[[143 130 105 141]
 [122 129 146 106]
 [128 125 140 107]]
|
[[129 146]
 [125 140]]

[[121 127 131 130]
 [106 123 138 132]
 [145 137 120 117]
 [114 125 131 130]
 [132 133 124 123]]
|
[[123 138]
 [137 120]]

[[122 122 145]
 [133 137 116]
 [125 112 152]]
|
[[137 116]
 [112 152]]

[[135 135 116 150]
 [121 121 141 105]
 [138 134 109 144]]
|
[[121 141]
 [134 109]]

[[155 130 105 155 112]
 [101 103 155 101 109]
 [137 154 101 119 153]
 [101 155 153 117 155]
 [110 155 102 152 155]]
|
[[103 155]
 [154 101]]

[[128 105 120 130]
 [137 100 146 134]
 [119 115 105 128]
 [142 131 153 135]]
|
[[100 146]
 [115 105]]

[[129 148 146 141]
 [140 123 117 113]
 [134 129 124 106]
 [137 126 121 115]]
|
[[123 117]
 [129 124]]
---
[[130 111 147 102 122 128 149 148 141]
 [135 144 154 147 106 121 140 108 147]
 [143 108 103 106 134 146 105 119 152]
 [125 113 119 130 109 113 131 147 100]
 [141 120 156 153 102 115 155 135 154]
 [117 133 131 147 141 109 134 144 134]
 [114 156 152 125 132 117 129 112 110]
 [137 100 102 151 104 125 142 116 114]]
|
[[143 108 103 106 134 146 105 119 152]
 [141 120 156 153 102 115 155 135 154]
 [137 100 102 151 104 125 142 116 114]
 [135 144 154 147 106 121 140 108 147]
 [130 111 147 102 122 128 149 148 141]
 [125 113 119 130 109 113 131 147 100]
 [117 133 131 147 141 109 134 144 134]
 [114 156 152 125 132 117 129 112 110]]

[[126 110 106 102 135 115 152]
 [121 110 133 129 119 138 112]
 [134 114 108 102 128 116 147]]
|
[[134 114 108 102 128 116 147]
 [126 110 106 102 135 115 152]
 [121 110 133 129 119 138 112]]

[[129 149 103 121 122 135 118 130 108]
 [112 149 141 133 107 134 128 147 129]
 [144 105 111 114 120 115 122 116 109]
 [107 153 139 139 132 147 116 107 124]]
|
[[144 105 111 114 120 115 122 116 109]
 [129 149 103 121 122 135 118 130 108]
 [112 149 141 133 107 134 128 147 129]
 [107 153 139 139 132 147 116 107 124]]

[[129 129 137 130 130 140 128]
 [132 148 133 133 155 134 128]
 [131 129 135 131 136 139 128]]
|
[[132 148 133 133 155 134 128]
 [131 129 135 131 136 139 128]
 [129 129 137 130 130 140 128]]

[[131 130 156 141 100 110]
 [129 126 130 126 131 132]
 [143 120 153 149 118 102]
 [132 126 136 132 127 125]]
|
[[143 120 153 149 118 102]
 [132 126 136 132 127 125]
 [131 130 156 141 100 110]
 [129 126 130 126 131 132]]

[[106 104 136]
 [117 116 155]
 [108 107 140]
 [113 114 117]
 [107 106 149]
 [148 150 107]
 [116 117 114]
 [150 151 121]
 [143 144 100]
 [139 139 100]
 [136 135 146]]
|
[[150 151 121]
 [148 150 107]
 [143 144 100]
 [139 139 100]
 [136 135 146]
 [117 116 155]
 [116 117 114]
 [113 114 117]
 [108 107 140]
 [107 106 149]
 [106 104 136]]
---
[[137 111 136 137 140]
 [142 125 137 115 120]
 [126 129 128 115 129]
 [127 102 118 116 124]
 [127 146 133 145 125]
 [127 149 127 128 127]
 [137 141 132 119 126]
 [101 127 142 135 128]
 [132 129 144 118 127]
 [122 146 115 117 137]
 [110 106 119 122 137]]
|
[[142 125 137 115 120]
 [127 102 118 116 124]
 [127 149 127 128 127]
 [101 127 142 135 128]
 [122 146 115 117 137]]

[[148 142 131 124 112 123 112 132 129 126 123 136]
 [107 123 142 155 134 139 125 131 126 128 130 146]
 [111 122 139 150 141 140 135 131 130 132 135 140]
 [107 122 141 154 136 139 129 131 127 130 132 144]
 [147 142 130 124 111 122 112 132 128 125 123 135]
 [147 142 132 126 112 124 113 133 129 126 124 137]
 [133 126 121 116 149 132 156 129 137 138 139 112]
 [107 122 142 155 135 139 126 131 126 129 131 146]]
|
[[107 123 142 155 134 139 125 131 126 128 130 146]
 [107 122 141 154 136 139 129 131 127 130 132 144]
 [147 142 132 126 112 124 113 133 129 126 124 137]
 [107 122 142 155 135 139 126 131 126 129 131 146]]

[[151 155 120 125 115 154 154 123 110 155]
 [156 154 103 111 143 151 157 146 105 154]
 [120 108  99 102 155 105 114 146 130 107]
 [156 154 104 112 142 151 156 146 105 154]
 [100 101 149 142 120 103 100 115 150 101]
 [116 106 102 103 154 104 111 145 133 105]]
|
[[156 154 103 111 143 151 157 146 105 154]
 [156 154 104 112 142 151 156 146 105 154]
 [116 106 102 103 154 104 111 145 133 105]]

[[134 131 119 122 133 139 125 118]
 [141 119 111 125 121 128 129 134]
 [142 113 130 137 120 135 108 130]
 [113 125 120 126 115 130 118 120]
 [101 123 142 133 132 113 143 137]]
|
[[141 119 111 125 121 128 129 134]
 [113 125 120 126 115 130 118 120]]

[[138 141 131 128 126]
 [137 129 134 131 127]
 [132 133 130 129 129]
 [127 112 120 126 129]
 [126 125 118 128 119]
 [134 132 124 123 128]
 [130 153 134 124 129]]
|
[[137 129 134 131 127]
 [127 112 120 126 129]
 [134 132 124 123 128]]

[[131 117 149 124]
 [129 112 144 122]
 [131 115 148 123]
 [132 153 120 136]
 [132 152 121 135]
 [121 111 118 124]
 [131 116 148 123]]
|
[[129 112 144 122]
 [132 153 120 136]
 [121 111 118 124]]

[[138 153 155 148 127 141 157 152 103 146 133 109 135 142 104 147]
 [105 134 137 106 107 105 139 134 135 106 105 129 144 105 134 105]
 [105 126 129 105 109 105 130 126 142 105 107 136 142 105 142 104]]
|
[[105 134 137 106 107 105 139 134 135 106 105 129 144 105 134 105]]

[[133 146 128]
 [138 126 128]
 [108 118 132]
 [130 128 130]
 [120 150 126]
 [135 129 129]
 [123 120 125]
 [129 120 124]
 [118 128 130]]
|
[[138 126 128]
 [130 128 130]
 [135 129 129]
 [129 120 124]]
